128 stands for zero in the data rows.
How far apart are the two rows of each pair, measured in a hidden way? 0 means very close, and 20 very far. Two or three weighted sums of its numbers give each row a place; it is the straight-line distance between the places.
[146 100 129 128 116  75  85 113 114  94 122]
[110  87  78 124 122 136 168 182 125 115  77] -> 4
[119 188 104 132 100 173 175 149  99 142 156]
[154 162 107 129 139 164 128 103 217 142 126] -> 13
[142 167 112 111 123 151 146 108 190 144 144]
[104 142  93 147  95 137 146 118  95 146 144] -> 11
[138 177 133 153 135 175 120 121 132 118 143]
[153 176 130 136 129 157 105 104 223 124 117] -> 7
[156 154 105 141 141 164 111  95 225 128 112]
[117  99  92 113 110 117 128 175 125 102 114] -> 19
[123  98 104 112 127 111 104 113  92 106  96]
[125  95  96 130 116 109 115 115 107  93 101] -> 4
[113  77 176 152 109 111 138 121  94 176 103]
[115 130 116 153 126 135  87 117 120  93 113] -> 10
[103  79 105 132 100 124 134 102 115 108 108]
[136 152 154 126 142 151 126 123 124 121 184] -> 4
[156 151 110 120 123 115 123 116 146 130 133]
[154 157 165 183 135 161 189 157 130 206 200] -> 5
[119 161 200 152 164  98  78 157 115 135 135]
[134 183 177 158 140 105 101 151 155 126 170] -> 6
[120 181 114 129 103 176 171 153 100 144 149]
[125 124 130 130  97 193 153 147 120 145 114] -> 8
[111  97  86 126 150 113  84 123  90 108  63]
[118 112 164 132 123  69 154 102  95 172 147] -> 7
[114 108 117 100 159 112  91 113 193 100  91]
[129 169 134 142 137 148 109 114 130 112  95] -> 13
[145 180 128 167 157 193 103 130 139 125 160]
[147 141 119 110 144 172 164 113 128 104 156] -> 16
[156 121 126 142 125 162 199 166 173 186 162]
[139 103  99 121 134 105 111 123 113  88 119] -> 1
[104 100 152 141 120  94 162 105 103 173 169]
[123 113 201 130 138  88 187 109  97 196 173] -> 6
[157 145 108 101 106 163 168 184 170 109 125]
[118 156 168 114 131 118 126 128 110 125 125] -> 16
[114 177 103 128 109 171 183 150  99 136 159]
[136 158 166 123 168 133 133 130 108 125 177] -> 11
[146 131 109 128 125 147 193 145 144 172 161]
[118  99  74 120 144 124  81 123  95 106  65] -> 8
[104 153 214 165 190 133  89 144 110 174 128]
[134 152 148 126 156 150 126 138 109 115 165] -> 16
[121  87 131 114 147 112 122 128 103 116 108]
[142 159 161 133 177 189 146 115 133 144 181] -> 5
[125  89 172 162 133  62 178 123 111 204 166]
[117 117 118 134 175 150  98 125  98 142 126] -> 7
[111 154 214 142 166  86  97 158  85 138 102]
[121 162 175 138 140  65  87 164 104 120 124] -> 9
[125 115 121  94 140 108 116 104 167 107 153]
[118 123 120 142 170 139  96 125 100 143 135] -> 15
[113  83 132 149 106 143 188 161 128 183 173]
[142 153 164 124 145 151 129 124 125 117 176] -> 5
[141  77 114 122 101  88 109 101 109 105  84]
[122 159 133 145 124 152  94 118 138 101  99] -> 11
[118  83  77 139 116 115 114  98 108 121 118]
[149 205 186 168 140 130 115 152 183 130 194] -> 7
[127  88 132 146 112 166 195 162 141 180 179]
[ 98  76  99 135  97 120 139 100 112 110 108] -> 8
[107  80  98 122 121 104 103 136 109 108  85]
[106 105  79 140  95 127 140 114  90 124 173] -> 8
[127 172 195 159 148  67 105 163 122 113 124]
[106  79 100 101 117 124 143 157 111 104 112] -> 10
[152 161 122 118 129 135 138 103 185 135 138]
[120 150 148 122 101  87 102 126 164 112 176] -> 10
[150 153 124 129 133 171 116 101 223 130 140]
[134 154 159 114 137 138 130 122 119 114 170] -> 8
[115 152 125 132 105 114 121 134 172  92 136]
[115 157 136 125 131 117 105 150 115  97 130] -> 2
[119  96  92 124 150 113 105 116 108  99  95]
[120  98 187 152 141  88 174 112 125 196 159] -> 7
[134 109 168 146 126 107 182 130 100 199 152]
[119 126 138 157 110 127 102 117 132 101 123] -> 5
[126 126 113 129 135 127  85 119 104 104 113]
[150 110 158 172 116 130 192 141 108 193 167] -> 4
[137 106 144 114 135 105 159 144 133 125  99]
[137 107 125 112 104 114 120 173 143  90  87] -> 10
[157 145 116 112 142 181 168 120 140 103 170]
[160 220 149 135 114 202 154 154 109 158 143] -> 15
[159 122 142 159 113 169 149 137 110 191 188]
[142 142  90 109 133 186 170 122 144  91 149] -> 7
[143 160 169 137 107 165 182 131 159 187 124]
[155 147 178 129 128 102 167 116 121 191 146] -> 2
[118 108 112 100 158 120  92 114 196 102  87]
[116  89  98 118 111 124 159 187 124 104  75] -> 16
[141 151 134 156 146 118  89 103  90 152 108]
[114 117 128 117 122  99  99 155 115  99 127] -> 19
[119 111 124 109 117 125 107 174 138  88 109]
[126  99  82 129 144 117  94 125  88 107  56] -> 17
[135 107 111 132 107 127  99 106 111  99  95]
[104 103 120  86 108  91  93 111 157 110 155] -> 9
[111 106 192 139 135  59 167 104 123 186 141]
[104 131 110 105  99  81  86 122 121 111 158] -> 16
[134 114 118 147 126 127 100 104 110 143 106]
[128 154 186 126 147 113 117 138 101 139 138] -> 8
[122  79  71 122 112 110 103 151 108 104  73]
[120 136 108 144 149 169 113 138 107 119 101] -> 10
[107 111 101 104 160 132  95 108 204 100  90]
[139 107 213 145 136  65 195 125 101 209 125] -> 3
[137  83 157 162 117 133 174 142  86 190 132]
[147 146 108 123 126 127 128  99 201 137 135] -> 4
[139 186 130 168 162 175 118 133 129 146 178]
[178 155 145 141 118 139 201 149 162 185 143] -> 12
[121  99  84 116 124 160 175 170 117 134  82]
[144 182 190 177 159  78 119 173 141 127 121] -> 6
[137 153 117 158 149 155 100 132 114 135 161]
[116 111 186 145 107 152 183 136  99 187 149] -> 14
[137 149 133 120 164 172 150 128 116  99 145]
[136 130  93 132 161 147 110 122 105 132 139] -> 9
[123 105 147 122 107  83 179 120  91 167 177]
[149 180 144 118  99 132 111 104 195 125 160] -> 4
[110  88  81 111 123 164 118 156 113 108  86]
[128 103  71 123 124 133 152 180 140 111 122] -> 8
[138  90 131 122 129 109 142 134  92 135  85]
[134  99 105 110 130  95  89 115 108  89 105] -> 3
[141  89 126 119 125  62 106 115 127  97 115]
[137 106 108 113 148 147 101 110 200 114 134] -> 6
[100  81 112 131 101 126 142 105 110 108 106]
[109 107 105 100 158 123  91 110 193  94  97] -> 6
[115  89 101 161 109  89 124  97 105 136  70]
[105 158 207 151 164 118  89 141 120 158 149] -> 5
[107 163 207 163 187 136  98 136 116 178 141]
[164 220 150 132 120 204 146 152 110 158 144] -> 15
[111 116 175 122 104 116 185 123  98 180 156]
[116  81 123 110 133  82 123 127 106 100  74] -> 1
[144 196 158 150 143 163  99 120 149 114 116]
[131  91 137 112 143 101 129 130 121 113  79] -> 14
[140  89 132 109 131  92 150 139 107 128  81]
[155  82 134 143  97 111 135 107  96 163 146] -> 6
